In the data rows, zero lies at 7.5, halfway between 7 and 8.
Here are some points, each followed by its number:
[ 8 12 10  5  6 10 10  8 10  6  9  8  3 10  9  7] 0
[ 6  4  3 11 11  4  4  5  5 12  7  5 13  6  7  8] 1
[ 9 11 11  8  5  8  9 10  8  7  7  7  7  6  7  6] 2
[ 9  7  6  7  9  6  7  6  5 10  6  7 12  6  5  7] 3
[ 9  8  8  4  2 10  9  7 14  5 11  9  2  9 11  7] 4
[ 8  9  8  4  4 11  8  8 11  0 10 10  4  9 10  7] 5
[ 8  7 10  2  4 11  9 10  9  3  9  7  4  9 10  8] 6
[ 7 12 11  8  8  8  8  9  6  5  6  8  8  5  7 10] 7
[ 9 15 11  7  5  7 11  8  6  6  6  6  8  8  6  8] 8
[ 8  6  5  9 11  5  5  7  6 10  5  6  9  5  5  7] 9
[ 5  5  6 11 10  6  6  6  5 13  6  6 13  6  4  9] 10
[11 12 12  8  7  8  9  9 10  6  7  9  6 10  8  9] 11
[ 6  1  1 12 13  3  3  4  4 12  5  5 14  8  4  8] 12
[ 7  8  9  5  5 10 11  9  9  4 10 10  3  7  8  8] 13
[ 6  7  3 12 11  8  6  7  4 11  7  6 12  6  6 10] 14
[ 4  4  5 11 12  5  4  6  6 10  5  4 12  6  8 10] 15
[ 5  5  3 11 12  4  4  4  6 13  4  4 11  4  6 10] 16
[ 9 10 11  8  8 10 10  9  7  8  7  7  6  6  7  7] 17
[ 5  2  2 10 12  4  4  5  3 10  5  7 13  6  5  5] 18
[ 9 11 10  6  5  8 12  7  9  5  8 10  4 10  8  8] 19
[ 6 11  7  4  3  9 10  9 11  1 10 12  4 11 11  7] 20
[ 9 12 10  7  7 11 10  7  9  5  9  9  5  9 11  6] 21
[ 7  7  8  3  4 10 12 10  9  4 11  9  4 12 12  5] 22
[ 8 10 11 10  9  8  7  8  6 10  7  7  9  6  4  8] 23
[ 7  7  9  6  3 10 10  8 11  3 11 10  5  9 11  8] 24
[ 9  8  9  4  4 11 11  8 11  3  9  9  3 10  8  6] 25
[ 8  9  7  9  7  7  6  6  6  9  6  7 10  5  7  8] 26
[ 7  5  6 10 12  4  5  6  4 11  7  8 11  5  7 10] 27
[ 8 12 12  9  6 10  8 10  7  8  6  7  7  4  7  6] 28
[ 5  4  4 10 11  5  5  7  3 11  3  4 14  5  5  7] 29
[11 11  9  6  6  6  6  9 10  5  7  8  4  8  9  7] 30
[ 7  9  7  5  4 10  9  8 13  3 10 11  1  8  8  6] 31
[ 8  9  5  9  8  6  6  7  7  9  5  5 10  6  7  8] 32
[ 7 11  9 10  8  7  7 10  5  9  6  6  8  5  6  9] 33
[ 6  3  4 12 11  5  5  5  5 15  6  5 15  7  7  9] 34
[ 8  8  8  4  3 11 10  7 14  3 10  9  2 14 11  7] 35
[ 8  8 10  7  5  8  7  7 10  4  9 11  5  9 11  8] 36
[ 8 12 12  7  7 10  9  8  8  6  7  9  7  6  6  7] 37
[ 9 10 11  6  7 10 11  9 12  6 10  9  3  9 11  7] 38
[ 6  6  6  9 11  4  5  5  4 13  6  6 11 10  5  9] 39
[ 9  9  8 10  8  7  5  8  7  9  5  6  9  6  5  8] 40
[ 6  7  7 10 10  5  5  5  5 10  4  4 11  8  5  7] 41
[ 6  5  6  8 10  7  3  8  7 10  6  5 11  6  4  8] 42
[ 7  5  7 11 10  6  5  7  4 12  5  6 11  8  5  8] 43
[ 6  8  8  5  4 11 11  7  9  3 12  8  0 10 10  6] 44
[ 8  8  8 12 10  5  7  8  6  9  6  6 10  7  7  7] 45
[ 7 10 10  3  5 10 10 10 13  4 11 10  2 11 11  7] 46
[ 8  7  9  4  4 12 12  9 11  3  9  9  3  8  8  9] 47
[ 8 11 10  8  5  9  8 10  6  5  5  6  7  8  6  8] 48
[ 9  6  4 10 11  4  2  5  5  9  6  6 10  7  5  9] 49
[10 12 12  7  8  7  8 10  8  6  7  8  5  8  9  6] 50
[ 8  9  8  4  5  9 12 10 11  3 10 11  2 10  9  5] 51
[ 8  9 10  4  4 11 11  8 10  2 10  9  3 11 11  7] 52
[ 7  8  8  4  3 11 10  8 10  2 12 10  4  8  8  5] 53
[ 6 10 11  7  3  9 11  8 11  3 10 10  3  9 11  8] 54
[ 8  9  8  1  3 11 12  7 10  3 10 12  4  9 10  7] 55
[ 5  1  4 12 12  6  3  5  6  9  5  5 13  7  6  9] 56
[ 5  6  7 10 10  7  3  7  6  8  5  5 11  5  5  6] 57
[ 8 11 11  9  7 10  8 10  6  8  6  7  8  4  7  6] 58
[ 7 11  9  6  6 11  9  9  9  4  9 10  4 10  9  9] 59
[ 8  9  7 10  8  8  6  7  5  8  6  5  8  5  5  9] 60
[ 8  8 10  2  3 10 12  9 10  4 10 10  3  9 10  7] 61
[ 8  9 11  8  6 11  9 10 10  5  9  9  4  6  9  6] 62
[ 7  8  5 12 12  4  6  6  4 13  6  6 11  5  6  7] 63
[ 9 10 10  8  8  7  7  8  6  9  6  6 10  5  5  8] 64
[ 8  5  6 11 12  5  4  4  4 13  7  7 13  5  3  8] 65
[10 10 10  8  7  7  7  8  4  9  5  6 10  6  7  7] 66
[11 13 12  8  5  8  9  9  7  6  9  9  5  8  9 10] 67
[ 9  8  9  4  4 11 11  9 11  3  9  9  3 10  8  6] 68
[ 7  5  5  8 13  4  5  4  4 10  6  8 12  6  7  7] 69
[ 5  8  8  3  2 10  8  8 12  2 12  9  3  9 10  6] 70
[ 6  5  3  9 12  3  5  6  2 13  6  6 11  4  6  8] 71
[ 8  8  9  5  1  9 12  9 10  4  9  9  5  8  8  6] 72
[10 10 11  7  5  9  7  6  9  4  9  8  1  8  9  6] 73
[ 8  6  8  6  4 11 10 10 10  5 11  9  3  9 10  8] 74
[ 4  3  2 10 13  7  5  7  4 11  7  5 13  6  4  9] 75
[ 8  8  9  9 10  5  7  6  7  9  6  5 11  6  5  8] 76
[ 6  6  6 10 10  5  6  6  4 12  6  8 11  7  6 10] 77
[ 7  7  8  5  3 10  8  7 10  4  8 10  4 10 11  8] 78
[ 7 10 10  8  9  9 10 10  5  8  6  7  9  9  5  8] 79
[ 9 10 11  6  5  8  9 10  9  4 10  9  4 11  7  6] 80
[ 8 12 11  7  5  8  9  8  8  8  7  8  6  8  9 10] 81
[ 7  5  5 11 10  6  4  8  4 11  5  5 11  5  4 11] 82
[ 5  2  3 10 12  7  5  6  4 11  7  6 14  5  5  9] 83
[ 8  7  9  3  4 12 12  9 12  3  9  9  3  9  9  9] 84
[ 6  6  3 12 13  4  6  6  5 12  4  5 12  6  6  8] 85
[11 11 10  6  5  6  6  9 10  4  8  8  4  8  9  7] 86
[ 9 12 11  8  5  9  9 10  9  3  8  6  6  8  8  6] 87
[ 4  3  2 10 13  6  4  6  4 11  6  4 14  5  3  9] 88
[ 5  6  5 12 10  4  3  5  4 12  6  4 14  4  4  8] 89
[ 7  9  7  3  5 10 12  8 10  5 10  9  3  9 10  7] 90
[10 14 10  6  8 10  9  9  8  7  7  7  7  8  7  8] 91
[ 9  9 12  7  7  9 10  7 10  7  8  8  6  9  7  8] 92
[ 6  9  8  3  6 10 11  8 12  4 12  9  2 10 11  5] 93
[ 9 13 13  9  5  9  9 10  6  9  8  5  6  8  6  7] 94
[10 11  9  6  7 10  8 10 11  4 10 10  6  9 11  7] 95
[ 8  9 10  7  4 10 10 10  8  6  9  8  3  8  9  6] 96
[ 8  9  9  9  7  6  7  9  6 10  5  9  9  6  6  7] 97
[ 4  2  2 13 12  4  4  3  5 11  5  5 13  7  6  8] 98
[ 8 11 11  7  6  9  9 10  8  5  8  9  4  7  7  7] 99
[ 7  9  9  4  4  8 11 11 11  3 10 13  1 11 11  6] 100
[ 9 12  9  6  4  8  8  7  9  4  8  9  6  9  8  7] 101
[ 8  9 10  5  4  9 10  9 12  3 10 10  3 10 11  5] 102
[10 13 14  8  7 10  8 10  8  7  6  8  6  8  8  8] 103
[ 7  7  7  5  3 10  8  7 10  4  8 10  4 10 11  7] 104
[10  9 10  7  5  9  8  9  8  7  9  9  6  7  9  9] 105
[ 5  4  2 11 11  4  5  6  5 11  7  5 14  7  5  8] 106
[12 10 10  5  6  8  9  8  9  2 10 10  3 11 11  6] 107
[ 9 11 11  9  6  7  8  9  8  5  8  8  4  9  9  8] 108
[ 8 12 10  5  7  7  9  9  7  7  6  7  4  6  8  5] 109
[ 6  8  9  4  4 10 11  9  9  3 10 10  3  8  8  8] 110
[ 9  8 10  5  6 11 10 12 11  5 10 10  3 10 10  7] 111
[ 8  9  9  5  4 10  9  8 12  4 10 12  2 12 11  8] 112
[ 8 12 12  8  4  9  8  9  7  8  5  6  6  6  7  7] 113
[ 7  3  3 10 11  3  6  7  5 14  6  4 13  6  5  9] 114
[ 5  3  4 12 13  4  3  6  5 11  7  7 13  6  5  7] 115
[ 8  7  9  4  5 11 10  9 10  4  9  6  4  9  9  8] 116
[ 9 11 11  5  4 11  9 10 10  5  9  8  6  7 11  4] 117
[ 7  8  7  3  5 10  9  9  9  5  9  9  3 11 11  7] 118
[ 6  1  2 11  9  4  4  4  2 11  5  5 13  6  4 10] 119
[ 8  9  6  2  4  9 10  8 10  3 11 10  2  9 10  6] 120
[ 5  2  5 12 11  6  5  4  3 10  5  6 13  5  6  9] 121
[ 7 10 12  7  4  9  9  8  8  4  9  9  3  8 10  6] 122
[ 7  5  6  8 11  7  6  7  3 11  3  6 11  4  5  9] 123
[ 7 11 11  9  5  7  9  9  9  7  7 10  7  5  7  7] 124
[ 6  5  2 12 11  6  4  4  5 13  7  7 13  5  3  9] 125
[ 6  1  2 11 11  4  5  7  7 12  5  6 12  7  3  8] 126
[ 7  7  7  9 10  8  5  6  3  9  4  6 12  7  6  9] 127
[ 8  7  9  3  5 10 11  7 11  5 10 10  3 11 11  7] 128
[10 10 11  6  5  9 10  9  7  7  7  8  5  9  9  5] 129
[ 9 10 11  7  7 10  9 10  9  6  7  9  7  7  8  7] 130
[ 7  3  5 11 11  6  5  5  4 10  6  6 12  6  4  8] 131
[ 7  9  8  2  6 11 10  7 10  3 11  7  4  7 12  5] 132
[ 5  1  4 12 12  5  6  5  5 12  5  6 13  3  5  9] 133
[ 8  9  9  4  3 10 10  8 12  3 10 13  1 13 12  8] 134
[12 12 13  8  7  9  9  9 11  5  7 10  5 10  8  9] 135
[ 7  3  3 11 14  3  1  7  7 10  7  8 13  5  4  7] 136
[ 4  3  2 12 11  4  5  3  5 11  6  5 12  7  6  8] 137
[ 8 11  7  8 10  6  8  8  5  7  7  6 10  6  5  8] 138
[ 5  2  2 10 12  4  4  5  4 10  5  7 13  6  5  6] 139
[ 8  8  9  4  5 12  9  8 11  4 12  8  3  9 11  6] 140
[ 6  6 10  6  6 10  9  7 11  3 11 10  0 10 11  6] 141
[ 6  2  4 12 12  6  2  6  6 12  5  7 14  5  6  6] 142
[11  7 11  6  9  7  8  8  6  9  7  5  9  4  6  9] 143
[ 9 10  9  5  6 10 10  7  8  4  9 10  3  9 10  5] 144
[ 9  8  7  7  9  6  6  6  5 10  7  8 10  4  7  9] 145
[ 5  4  4 11 11  5  5  6  4 11  6  5 12  6  6  8] 146
[10 11 10  6  4  7  7  7  8  3  7  8  3  8  8  6] 147
[10 12 12  7  8  7  8 10  8  6  7  8  5  8  8  6] 148
[11 11 12  8  5  8 11  8  8  5  8  8  5  8  9  4] 149
[ 7  6  9  2  2 10 11 10 13  4  9 12  4  7 11  7] 150
[ 6  4  3 11 11  4  4  5  5 11  7  5 13  6  7  8] 151
[ 6  4  5 11 13  2  5  6  3 11  6  4 13  6  7  8] 152
[ 7  5  7 10 11  4  6  5  6 11  6  6 11  5  5  9] 153
[ 8 10  8  7  5  9 10  8  7  6  9 11  3  9  9  5] 154
[ 6  4  2 11 12  4  4  5  5 12  7  5 14  5  6  8] 155
[ 7  6  8  9  9  6  7  6  7 12  4  7 11  5  7 10] 156
[10 11 10  6  6  7  7  7  6  8  8  6 10  6  8  8] 157
[ 7  9  9  5  4 10 10  9 11  5 10 10  3  8 11  8] 158
[ 7  7  7  3  4 10 12  8  8  3  9 11  4 12 10  8] 159
[ 8  9  8  5  5 11 11  8 10  5  8 10  4  8 10  6] 160
[ 6  6  5  9 12  6  5  7  6 11  5  6 10  7  8  6] 161
[ 8  8  8  5  4 11  9 10 10  5  9 10  5  8  9  7] 162
[ 5  4  2 11 11  5  3  5  4 12  7  5 13  4  5  8] 163
[ 7 10  7  5  3  9 10 11 11  4 12 10  3  9 11  5] 164
[ 9  8  9  3  4 12 12  8  9  1  8  9  6 11  9  7] 165
[ 9 12 10  7  7  8  9 10 10  6  7  6  8  6  8  6] 166
[ 7  2  4 12 12  2  5  6  4  9  4  5 14  6  5  9] 167
[ 9 10  8  3  5 11 11  8 11  3 10 10  2 10 10  6] 168
[ 9  7  6  7 10  6  6  6  4 10  6  6 12  6  5  7] 169
[ 7  4  7  1  4 12 10  8 11  4 10  7  3  9 11  7] 170
[ 5  3  4 12 14  6  2  7  6 11  5  6 13  5  5  6] 171
[ 6  8  8  5  3  9 10 10 10  4 10 11  3  8 10  8] 172
[ 6  8 11  7  6  8 10  9 13  3 11 10  2 11  7  6] 173
[ 5  7  8  8 11  4  7  6  7 11  4  7 10  7  4  8] 174
[ 6  6  7  9 10  7  4  7  6  7  5  5 11  5  5  6] 175
[ 7  5  3 10 14  4  5  3  4 12  6  6 15  6  6  9] 176
[ 9 12 11  6  7  6  8  8  7  5  8  7  6  6 10  7] 177
[ 8  8  8  2  6 10 11  9 11  5 11  9  0 10  9  5] 178
[ 8  9 10  3  4  8 10  8 10  4 11  9  1  8 11  7] 179
[ 9  9 10  7  9  7  8  6  7 11  5  8 12  7  5  9] 180
[ 8 10 11  8  5 10  9  8 11  2  8  6  4  7  7  4] 181
[ 9  7  8  4  2  8 12  9 13  3 10 10  2 12  8  6] 182
[ 8  9 12  7  5 13  9  5 11  0  9  7  4  8 11  6] 183
[ 8  8  7  9  7  8  8  8  7 10  6  6 10  7  8  8] 184
[ 3  4  3  9 12  5  4  8  6 13  6  6 13  6  4  9] 185
[ 6  5  6 10 10  6  6  6  6 13  6  6 12  6  4  8] 186
New points follow, each followed by the numbers of its two nearest points above by angle, nearest first.
[ 6  4  5  8 11  7  3  8  7 11  6  4 11  6  4  8] >> 42 88
[ 6  6  5 11 12  5  4  7  3 11  4  4 13  6  5  6] >> 29 146
[10 12 14  8  5  9  9  9  5  4  7  6  7  5  6  5] >> 2 28
[ 7  8  8  2  6 11 10  7 10  3 11  7  4  7 12  5] >> 132 140
[ 9 10  9  5  6 10 10  7  8  4  9 11  3  9 10  5] >> 144 168
[ 9 12 12  7  5  6  7  7  5  9  4  6  9  9  7  6] >> 66 8
[ 8 11 12  6  6  7  8  9  7  7  9  9  5  8  8 10] >> 67 81
[ 9  8  8  7  8  6  4  9  6 10  5  7  9  7  6  7] >> 40 97
[ 8  7  9  3  6 10 12  9 10  6 12  9  3 10 13 10] >> 128 90
[9 8 9 9 9 6 7 8 6 9 8 8 7 9 6 8] >> 23 45
[ 7  5  6 11 13  3  4  6  4 11  6  8 11  4  6 10] >> 27 153
[ 6  6  5  9 11  6  5  7  6 11  5  6 10  7  8  6] >> 161 85
[ 8  7  8  3  7  9 11  9 10  6 11  9  4 10 12 10] >> 128 90
[ 9  8 10  7  5  8  7  7 10  4  9 11  4  9 10  8] >> 36 112
[ 7  9  8  5  6  9 10  9 12  4 10  9  5  9 10  7] >> 46 93
[ 9 10 10  7  8  6  9  8  6  9  5  5  7  6  7  6] >> 66 64
[ 8 12 10  5  6  7  9  9  8  7  6  7  4  6  8  5] >> 109 148
[ 7 10  8  8  7  7  5  7  6  8  6  7 10  7  7  8] >> 26 40
[ 7 12 11  9  5  9  8 10  6  7  6  5  8  8  5  8] >> 48 94
[11 10 10  7  5  9  9  9  9  2  9 12  3  8 11  6] >> 107 144
[ 9 11  9  7 10  7  9  8  5  7  6  8 12  6  8  7] >> 138 66
[ 9 11 10  7  7  8  9 10 10  6  7  6  7  6  8  6] >> 166 2
[ 9  8  8  8  8  8  9  4  6  8  5  6 10  3  6  8] >> 26 145
[ 5  0  3 12 13  5  3  4  5 10  4  5 14  7  6 10] >> 56 98
[ 7  6  7 10 12  4  5  6  4 11  6  8 11  4  6 10] >> 27 153
[ 8 13  9  6  6 10  8  7  8  4  9  8  4  9 11  8] >> 21 59
[ 6  1  2 11 12  4  3  4  4 12  5  6 13  8  5  8] >> 12 98
[ 7 10 10  9  9  9 10 10  5  8  6  7  9  9  5  8] >> 79 23
[ 7  8  6 11 11  4  6  6  5 12  6  6 11  5  6  7] >> 63 85
[ 9 11 10  5  3  9  9  8  9  6  7  7  4  9 11  7] >> 0 129
[ 9  9  8  8  8  6  4  9  6 10  5  7  9  7  6  7] >> 40 97
[ 8  4  3 10 10  5  7  6  6 12  6  3 10  5  5  9] >> 114 16
[12  7  9  8  8  6  8  8  6 10  7  7  8  8  5  8] >> 143 180
[ 7  3  4 11 14  4  2  7  6 10  7  8 12  5  4  7] >> 136 115
[ 8 10  9  9  8  9  7  7  6 10  6  6 10  5  6  8] >> 64 23
[ 9 11 11  6  4 11  9  9  9  5  8 10  3  9 10  8] >> 59 122
[ 7  4  5 11 11  6  5  5  4 10  6  6 12  6  4  8] >> 131 121
[ 7  7 10  4  4 10 10 11 10  3  9 11  0 10 10  6] >> 100 51
[ 9 10  8 10  9  7  8 10  7 10  5  7 10  7  6  7] >> 97 40
[ 9  8  8  8  8  6  4  9  6 11  5  7  9  7  6  7] >> 40 97
[ 9  9 11  4  5  9 10  8  8  6  8  7  4  8 10  6] >> 129 179
[ 9  8  8  8  8  8  9  4  6  8  6  6 10  3  6  8] >> 26 145
[10 10  9  6  7  9  8 10 10  5  9  9  7  9 11  7] >> 95 107
[ 6  1  2 11  9  4  4  4  2 11  5  5 13  6  4  9] >> 119 131
[10 15 11  6  5  7  8  8  6  4  9  6  7  9  7  6] >> 8 87
[ 7 11 14  6  5  6  8  9  8  7  8  8  5  8  9  8] >> 81 108
[ 8  9  5  9  9  6  5  7  7  9  5  5 10  6  6  8] >> 32 9
[10  6  7 11  8  5  6  8  4  9  6  7  9  7  8  7] >> 45 43
[ 8  9  8  4  4 11  8  8 10  1 10 10  4  9 10  7] >> 5 52
[ 8 10 11  6  4  9  9  8 11  6 11 10  3  7  9  8] >> 158 54
[10 10 11  6  5  9 10  9  8  7  8  8  4 10  9  5] >> 129 149
[ 9  9  9 11  9  6  7  7  4 10  5  7 10  7  6  8] >> 45 66
[ 7  9  9  4  5  9 10  9 12  4 10  9  4  9 10  7] >> 46 102
[ 9 11  9  6  5  9  6 10  9  4  9  9  5  9 10  7] >> 95 86
[ 8  8 10  3  3 11 11 10  9  4 12 11  3  9 10  7] >> 61 110
[ 9  8  8  8  8  8  9  4  6  8  6  6 10  3  6  8] >> 26 145
[ 9  9  9 10  7  8  5  9  7  8  5  6  9  6  6  8] >> 40 64
[ 8  9 10 10  9  7  7  8  6 10  7  7 10  6  4  8] >> 23 64
[ 7  8  9 10  8  8  8  9  6  9  5  6  8  6  8  9] >> 33 184
[ 8  9  8  5  5 11 11  8 10  5  8 10  4  8 10  6] >> 160 168
[ 8 10 10  3  3  8 10  8 10  4 11  9  1  8 12  7] >> 179 158
[10  9 10  7  8  6 11 11  7  5 10  8  5  8 10  5] >> 149 50
[ 6  5  6 11 12  6  4  8  3 11  5  7 10  7  5  8] >> 43 146
[ 7  6  4  9 13  5  5  3  4 12  6  6 15  6  6  9] >> 176 155
[ 7 11  9  6  6 11  9 10  9  4  9 10  4 10  9  9] >> 59 46
[ 8 11 11  7  7 10  8  8  7  7  7  9  7  6  6  7] >> 37 28
[ 9 11 10  5  4  9  9  9 10  6  8  9  4 10  8  9] >> 0 19
[ 8  5  3  9 10  5  7  6  7 11  7  4 10  6  5  9] >> 114 155
[ 9 11 11  6  4 10  8 10  9  6  9  8  6  7 11  4] >> 117 129
[ 7  5  7 12 10  6  4  7  4 12  5  5 12  8  5  8] >> 43 10
[ 8  6  8  4  4 10 11  5 10  6  9  9  3 10 11  8] >> 128 78
[ 8  9  7  8  7  8  6  8  6 10  6  7 10  7  5  7] >> 40 26
[ 8  9  9  9  8  9  7  7  6 10  6  6 10  5  6  8] >> 64 23
[ 7  9 10  8  8  8  7  7  6 10  7  7  9  7  5  6] >> 23 64
[ 8  5  3  9 10  5  7  6  7 11  7  4 10  6  5  9] >> 114 155
[ 6  5  6  8 10  7  3  8  7 11  6  5 11  6  4  8] >> 42 185
[ 8 13 13  4  4 10  8 11  8  7  6  7  4 10  9  7] >> 129 103
[9 9 9 7 6 9 9 9 8 5 8 9 5 7 8 7] >> 99 62
[ 9 10 11  8  4  9  8  8  7  6  8 10  6 10  8  8] >> 67 108
[ 7  4  5 11 11  6  5  5  4 10  6  6 12  6  4  8] >> 131 121
[ 8 10 11  8  8  8  5  8  6  7  7  7  7  7  8  8] >> 103 7
[ 9  8  8  8  8  6  4  9  6 11  5  6  9  7  5  7] >> 40 43
[ 9 12  9  9  6  7  8  7  3  8  6  5 10  7  6  7] >> 66 64
[ 7  5  3 10 14  4  5  3  4 12  6  6 15  6  6  9] >> 176 155
[ 9  6  4 10 11  5  3  6  5  9  6  6 10  7  5  9] >> 49 12
[ 8  6  7  8 11  7  6  7  3 11  4  6 11  4  5  9] >> 123 169
[ 8  7  9  4  3 10 11  6 10  6  9  9  3 10 11  8] >> 128 61
[ 8 11  9  7  7  8  8 10 10  6  9  7  2 10  9  8] >> 0 108
[ 8 11  7  8 11  6  8  8  5  8  7  5 10  6  5  8] >> 138 76
[7 8 9 5 8 5 8 8 8 9 7 6 8 8 7 6] >> 174 109
[10  6  8 10  9  7  6  7  5 10  8  8 11  6  5  7] >> 65 131
[ 7  9  9  5  4 10 11  9 11  4 10 11  3  8 11  8] >> 158 172
[ 6 10 11  8  6 10 10  7 10  5 10 10  5 10  9  6] >> 54 122
[ 8  6  8  4  4 10 11  5 10  6  9  9  3 10 10  8] >> 128 35
[ 6  8 11  7  6  8 10  8 13  4 11 10  2 11  7  6] >> 173 141
[10 10 10  8  7  7  7  8  4  9  5  6 10  7  7  7] >> 66 64
[ 9 11 13  8  6 10  9  9  6  7  7  7  6  7  8  8] >> 103 17
[10 11  9 10  7  8  7  8  6  7  5  5  7  9  6  8] >> 48 94
[ 9 13 12  6  7  5  9  8  7  5  8  7  5  5 10  7] >> 177 50
[ 6  4  5 11 13  2  5  6  4 11  6  4 13  6  7  8] >> 152 146
[ 9 10  8 11 10  7  8 10  8 10  5  7 10  7  6  7] >> 45 40
[ 8 12 13  6  6 11 10  8  9  6  9  7  6  7  8  7] >> 37 130
[10 11 10  8  5  8 10  7  9  6  8  8  7  7  6  9] >> 67 11
[ 5  4  4 11 11  5  4  6  5 11  5  5 12  6  6  8] >> 146 151
[ 5  4  4 11 11  5  5  6  4 11  5  5 12  6  6  8] >> 146 29
[ 5  5  4 11 12  4  4  4  6 13  5  4 11  4  6  9] >> 16 1
[10 11 10 10  3  6 10  8  9  7  9 10  5  8  7  5] >> 149 124
[ 8  8 10  2  4 11  9 10 10  3 10  7  4  9 10  8] >> 6 116
[ 8  8  7  2  4 11  9  9 11  4  8 10  3 10 11  7] >> 118 168
[ 9  9 10  5  3  8 11  9 10  3 11  8  3  7 10  7] >> 179 61
[ 9 12 11  7  6  8 10 10  9  6 10 10  4 10  9 10] >> 67 11
[ 7  8  7  4  3 12 11  9 11  0 12  9  0 10 10  7] >> 44 52
[11 11 10  6  5  7  6  9 10  4  8  8  4  8  9  7] >> 86 30
[ 5  1  4 12 12  5  6  5  5 12  5  6 13  3  5  9] >> 133 121
[ 8 11 10  5  4 11  9  8 10  4  7  9  0 12  8  6] >> 0 25
[ 8  8  7  4  4 11  8  7 10  1 10 10  5  9 10  7] >> 5 53
[ 9 11 11  8  5  9  9 10  9  3  8  6  6  8  8  6] >> 87 181
[ 8 12 10  5  5 10 10  5 10  3  7  6  4  7  9  9] >> 183 0
[ 9 10  9  6  6  8 10  8 10  5  8  8  5  9  7  7] >> 19 0
[ 8  8  9  7  6  8  7  9  6 10  7  5  9  7  5  9] >> 64 66
[ 9 10  9 10  9  6  7  7  4 10  5  7 10  7  6  8] >> 66 64
[ 6  7  7  9 10  5  5  6  4 12  6  6 11 10  5  8] >> 39 43
[ 9 10 11  4  4  9  7 10 10  3 10  8  5  5  8  7] >> 117 86
[ 9 10 11  9  5 10  9  8 11  2  8  6  4  7  7  4] >> 181 87
[ 8  9  8  5  5  8 11  9 11  3  9 11  3 10  9  6] >> 51 100
[10 11 13  6  8  9  9  8  5  8  8  4  6  9  7  9] >> 94 103
[ 9 10 10  5  5  9  7 10  9  3  9  8  5  5  8  7] >> 99 117
[ 6  7  7  4  5 10  9  9  9  5  9  9  4 11 11  7] >> 118 22
[ 9 10 10  7  7  8  9 10  8  7  9  7  6 10  8  7] >> 80 148
[ 7  9  9  8  4  8  8  9  9  5 10 10  4  9  9  8] >> 54 172
[10  9 11  5  6 11 10 12 11  5 10 10  3 10 10  7] >> 111 38
[ 7  5  7 10 10  5  6  6  6 11  6  6 11  5  5  9] >> 153 186
[ 8  7  9  4  3 11 11  6 10  6  9  9  2 10 11  7] >> 128 61
[ 9 11 11  7  5  9  9 10  8  7  7  7  7  6  7  6] >> 2 28
[ 8 11 12  9  6  6 10  9  7  8  7  5  8  7  6  7] >> 94 2
[ 8  8  9  3  3 10 12  9 10  5  9  9  4  9 10  7] >> 61 90
[ 7  9  9  4  6  9 10  9 12  4 10  9  5  9 10  8] >> 46 158
[10 11 12  8  5  7 11  8  6  8  8  7  7  7  9  8] >> 67 81
[ 3  3  3  9 12  4  4  8  6 14  6  6 13  5  4  9] >> 185 88
[10 11 10  6  6  7  7  7  5  8  8  6 10  6  7  8] >> 157 66
[10 10 11  7  5  9  7  6  9  4  9  8  2  8  9  6] >> 73 147
[ 9 11 11  8  5  9  9 10 10  3  8  6  6  8  8  6] >> 87 181
[ 8  9  7  3  4  9 10  8 10  3 10 10  2  9 10  6] >> 120 168
[10  8  8  2  5 11 11  7  9  6  9 12  5  8  9  8] >> 55 61
[ 8 12 12  7  7  9 10  8  8  5  9  9  4  8  8  8] >> 99 0
[11 12 12  6  5  8  9  8  9  6  9  9  3  9  9  8] >> 67 108
[ 6  9  9  4  6  9 10  8 11  4 12  8  2 10 11  5] >> 93 46
[10  9 11  4  5 11 11 12 11  5 11 10  2 10 10  7] >> 111 46
[ 8  6  6 11 12  6  5  4  5 12  7  7 13  5  4  8] >> 65 125
[ 7 10  8  8  7  7  5  7  5  8  6  6 10  7  7  8] >> 26 66
[ 7  8  8  2  6 11 10  7 10  3 11  7  4  7 12  5] >> 132 140
[ 7  5  4  9 11  4  5  6  3 13  6  6 10  5  6  8] >> 71 114
[10  9  8  5  4 10  9  8  9  4 11  9  2 10  9  7] >> 168 52
[ 5  7  8  4  6 11 12  7  9  2 11  7  2  8 10  7] >> 44 132
[8 8 9 6 8 6 9 7 9 6 6 7 6 5 7 6] >> 109 181
[ 7  7  8  4  4 11  9 10 10  5  9 10  5  8  9  7] >> 162 150
[ 7  9  9  4  4  8 11 11 11  3 10 13  1 11 11  6] >> 100 51
[ 6  8  6 11 10  4  6  6  6 12  6  6 11  5  6  8] >> 63 89
[ 9 10 11  9  5  9  7  7  7  7  8 10  6 10  8  8] >> 67 108
[10 10 12  6  5  9 10 10  8  7  8  8  4 10  9  5] >> 129 149
[ 7  6  4 11 12  6  5  7  5 10  4  5 10  7  6  7] >> 85 161
[ 9 10 11  7  7 10  8  9  9  6  7  9  8  7  8  7] >> 130 37
[ 9 11 12  8  7 10  9  9  6  7  7  7  6  7  8  9] >> 103 17
[9 9 9 9 7 9 9 8 5 9 6 7 7 5 6 5] >> 58 28
[ 8  8  8  4  3 11  9  7 14  3 10  9  2 13 11  7] >> 35 112
[ 6  1  2 10 11  4  5  8  7 12  5  6 11  7  4  8] >> 126 12
[ 8  9  9  8  8  7  8 10  6  7  6  8  8  8  6  9] >> 79 7
[10 11  9  6  7 10  9 10 11  4 10  9  6  9 11  7] >> 95 38
[ 9 10 11  7  5  9  7  6  9  4  9  8  2  8  9  6] >> 73 122
[ 7  9  6 10  9  5  7  7  5  9  4  7  7  5  7  7] >> 63 9
[ 5  2  3 10 12  7  5  6  4 11  7  6 14  5  5  9] >> 83 75
[ 8  9  9  8  8  7  8 10  6  7  6  8  8  8  6  9] >> 79 7
